In the rows, zero is written as 128.
Each path below is one point turned by a fixed rotation once a step. After each direction that follows a path, write how fast that rotation turns it, in deg/step (0 if it stays still).
Each turn is a multiple of 5 degrees from 10 to 175, or 0.
Each row of a path follows its step; steps can be skipped.
Path 1:
step 5: | 128 | 140 | 137 | 146 | 119 | 143 | 102 | 134 | 137 | 110 | 125 | 138 | 151 | 117 | 154 | 125 | 144 | 137 | 103 | 136 | 125 | 120 | 150 | 120 | 133 | 151 | 104 | 115 | 106 | 117 | 169 | 118 |  82 | 110 | 144 | 136 | 160 | 105 | 136 | 130 | 129 | 139 | 156 | 118 | 132 |  88 |  96 | 137 | 132 | 136 | 128 | 175 | 155 |  87 |  95 | 119 | 120 | 105 | 109 |
step 6: | 130 | 127 | 127 | 134 | 134 | 149 | 106 | 118 | 133 | 157 | 105 | 106 |  96 | 130 | 156 | 131 | 148 | 135 | 109 | 146 | 146 | 127 | 149 | 140 | 148 | 105 | 124 | 125 | 121 | 154 | 116 | 167 | 116 | 103 | 158 | 142 | 114 | 162 | 162 | 129 | 160 | 138 | 159 | 166 |  95 | 118 | 127 | 126 | 116 |  86 | 115 | 147 | 157 | 131 | 145 | 123 | 115 | 143 | 111 |
step 10: | 130 | 153 | 134 | 161 | 120 | 122 | 100 | 146 | 112 | 145 | 140 | 109 | 164 | 118 | 144 | 128 | 153 | 113 | 134 | 131 | 115 | 133 | 120 | 138 | 109 | 121 | 131 | 137 | 136 | 105 | 129 | 136 | 125 | 102 | 133 | 154 | 129 | 149 | 123 | 134 | 113 | 118 | 163 |  90 | 139 | 106 |  83 | 131 | 161 | 114 | 146 | 122 | 138 |  81 | 170 |  90 | 112 | 116 | 112 |
step 13: | 127 | 141 | 122 | 121 |  97 | 136 | 147 | 122 |  85 | 135 | 127 | 133 | 126 | 116 | 152 | 114 | 136 | 120 | 135 | 124 | 119 | 108 | 127 | 138 | 117 | 139 |  91 | 128 | 144 | 125 | 148 | 104 | 105 | 113 | 142 | 143 | 183 | 132 | 128 | 155 | 140 | 129 | 162 | 133 | 130 | 100 |  83 | 116 | 137 | 133 | 123 | 161 | 165 | 104 | 164 | 100 | 147 | 131 | 104 |
step 14: | 121 | 122 | 121 | 158 | 134 | 179 | 103 | 132 | 150 | 112 | 106 |  88 | 131 | 142 | 157 | 123 | 131 | 120 | 120 | 158 | 118 | 126 | 144 | 139 | 151 | 118 | 128 | 124 | 145 | 141 | 101 | 124 |  88 | 116 | 113 | 141 | 113 | 137 | 144 | 143 | 148 | 102 | 141 | 156 | 101 | 157 | 133 | 135 |  95 | 150 | 123 | 171 | 149 | 115 | 145 | 109 | 118 | 126 | 109 |
step 17: | 108 | 132 | 135 | 137 |  84 | 173 |  80 | 175 | 150 | 122 | 130 | 122 | 148 | 135 | 148 | 152 | 114 | 133 | 128 | 147 | 123 | 138 | 177 | 131 | 117 | 130 | 123 | 134 | 135 | 136 | 118 | 148 |  99 | 116 | 147 | 169 | 126 | 161 | 128 | 141 | 139 | 157 | 139 | 115 | 125 | 133 | 146 | 109 | 114 | 141 |  97 | 148 | 127 | 125 | 107 | 111 | 126 | 133 | 121 |
step 18: | 137 | 142 | 117 | 143 |  92 | 155 | 122 | 118 | 118 | 164 | 110 | 105 | 127 |  98 | 121 | 146 | 144 | 104 | 124 | 125 | 111 | 110 | 149 | 161 | 121 | 128 | 104 | 172 | 133 | 123 | 128 | 132 | 133 | 100 | 139 | 117 | 105 | 129 | 147 | 126 | 139 | 148 | 137 | 122 | 110 | 112 |  93 | 128 | 159 | 107 | 110 |  98 | 141 |  95 | 179 | 110 | 114 | 132 | 151 |
step 20: | 123 | 129 | 120 | 152 | 132 | 152 |  89 | 131 | 143 | 133 | 123 | 119 | 134 | 141 | 141 | 173 |  93 | 120 | 101 | 143 |  85 | 127 | 151 | 141 | 140 | 144 | 111 | 140 | 137 |  97 | 108 | 116 | 146 | 129 | 158 | 144 | 101 | 134 | 134 | 162 | 136 | 128 | 172 | 101 | 149 | 140 | 113 | 144 | 118 | 152 | 126 | 139 | 150 | 105 | 140 |  97 | 115 | 118 | 113 |
step 22: | 108 | 138 | 127 | 160 | 144 | 161 | 116 | 153 | 150 |  96 | 144 | 125 | 161 | 124 | 135 | 117 | 124 | 120 | 124 | 135 | 139 | 115 | 122 | 164 | 153 | 130 |  98 | 115 | 130 | 145 | 109 | 154 | 110 | 127 | 119 | 162 | 122 | 133 | 109 | 116 | 138 |  86 | 143 | 107 | 112 | 107 |  97 | 122 | 126 | 175 | 100 | 157 | 140 | 102 | 147 | 120 | 110 | 141 | 110 |
step 24: | 144 | 165 | 118 | 119 | 119 | 157 | 104 | 147 | 157 | 137 | 100 | 133 | 111 | 120 | 134 | 119 | 145 | 108 | 125 | 143 | 166 | 104 | 126 | 159 | 134 |  96 |  95 | 133 | 120 | 146 | 142 | 124 | 117 |  95 | 103 | 107 | 136 | 110 | 124 | 168 | 158 | 130 | 124 | 128 | 104 | 117 | 114 | 127 |  97 | 124 | 101 | 140 | 133 |  99 | 164 | 102 | 121 | 131 | 136 |
Speeds:
| 131 | 113 | 134 | 124 | 128 | 125 | 113 | 129 | 131 | 119 | 138 | 123 | 120 | 122 | 134 | 129 | 124 | 141 | 120 | 132 | 127 | 132 | 127 | 131 | 125 | 128 | 130 | 132 | 128 | 129 | 132 | 117 | 126 | 131 | 125 | 123 | 126 | 128 | 134 | 122 | 120 | 125 | 134 | 129 | 125 | 134 | 132 | 125 | 130 | 133 | 118 | 126 | 133 | 122 | 128 | 128 | 132 | 135 | 124 | -> 125
| 123 | 133 | 128 | 135 | 130 | 116 | 123 | 130 | 130 | 123 | 121 | 124 | 129 | 135 | 122 | 133 | 132 | 139 | 131 | 143 | 134 | 127 | 124 | 131 | 138 | 132 | 131 | 124 | 117 | 126 | 134 | 138 | 129 | 135 | 139 | 132 | 125 | 128 | 129 | 129 | 119 | 127 | 137 | 125 | 131 | 123 | 128 | 120 | 130 | 121 | 133 | 127 | 128 | 129 | 124 | 128 | 128 | 133 | 128 | -> 70
| 133 | 136 | 122 | 124 | 121 | 124 | 129 | 127 | 136 | 124 | 136 | 120 | 136 | 131 | 123 | 117 | 121 | 136 | 139 | 128 | 125 | 123 | 123 | 124 | 130 | 122 | 124 | 126 | 123 | 129 | 127 | 121 | 131 | 128 | 135 | 136 | 137 | 124 | 132 | 134 | 134 | 121 | 133 | 130 | 120 | 133 | 131 | 145 | 128 | 125 | 124 | 126 | 127 | 124 | 126 | 131 | 125 | 134 | 128 | -> 35
| 135 | 131 | 127 | 122 | 132 | 123 | 128 | 128 | 125 | 129 | 115 | 134 | 126 | 124 | 130 | 113 | 131 | 130 | 125 | 146 | 127 | 118 | 122 | 120 | 125 | 131 | 130 | 130 | 132 | 128 | 128 | 131 | 128 | 129 | 121 | 129 | 125 | 132 | 132 | 129 | 138 | 129 | 128 | 129 | 118 | 129 | 126 | 123 | 130 | 130 | 121 | 121 | 137 | 130 | 128 | 134 | 136 | 121 | 128 | -> 140
| 125 | 134 | 125 | 120 | 131 | 133 | 127 | 129 | 132 | 122 | 127 | 123 | 125 | 124 | 120 | 133 | 119 | 126 | 133 | 132 | 125 | 119 | 129 | 142 | 130 | 134 | 121 | 137 | 132 | 128 | 126 | 128 | 129 | 132 | 129 | 131 | 127 | 122 | 119 | 136 | 128 | 130 | 129 | 120 | 125 | 134 | 130 | 116 | 127 | 140 | 120 | 127 | 119 | 134 | 138 | 128 | 128 | 127 | 135 | -> 10
| 125 | 134 | 137 | 128 | 122 | 125 | 137 | 131 | 123 | 117 | 122 | 124 | 131 | 118 | 129 | 124 | 131 | 129 | 128 | 119 | 136 | 129 | 122 | 124 | 130 | 122 | 128 | 131 | 124 | 128 | 142 | 124 | 128 | 125 | 120 | 125 | 132 | 121 | 124 | 133 | 119 | 127 | 129 | 126 | 127 | 126 | 119 | 125 | 122 | 127 | 128 | 123 | 126 | 114 | 135 | 127 | 133 | 118 | 128 | -> 130
| 125 | 134 | 141 | 129 | 129 | 136 | 131 | 127 | 123 | 126 | 129 | 122 | 125 | 133 | 136 | 128 | 127 | 127 | 125 | 125 | 119 | 129 | 129 | 127 | 141 | 124 | 136 | 119 | 120 | 128 | 125 | 124 | 134 | 127 | 128 | 131 | 133 | 132 | 125 | 127 | 126 | 128 | 130 | 127 | 121 | 119 | 141 | 126 | 126 | 138 | 121 | 119 | 139 | 136 | 125 | 124 | 121 | 123 | 136 | -> 130
| 121 | 138 | 125 | 119 | 132 | 133 | 136 | 126 | 125 | 123 | 133 | 136 | 126 | 120 | 133 | 136 | 130 | 133 | 110 | 135 | 127 | 128 | 126 | 121 | 119 | 133 | 126 | 125 | 123 | 124 | 125 | 126 | 132 | 127 | 138 | 122 | 125 | 121 | 122 | 133 | 123 | 125 | 126 | 126 | 123 | 121 | 129 | 138 | 127 | 125 | 125 | 132 | 124 | 131 | 127 | 135 | 125 | 130 | 120 | -> 100
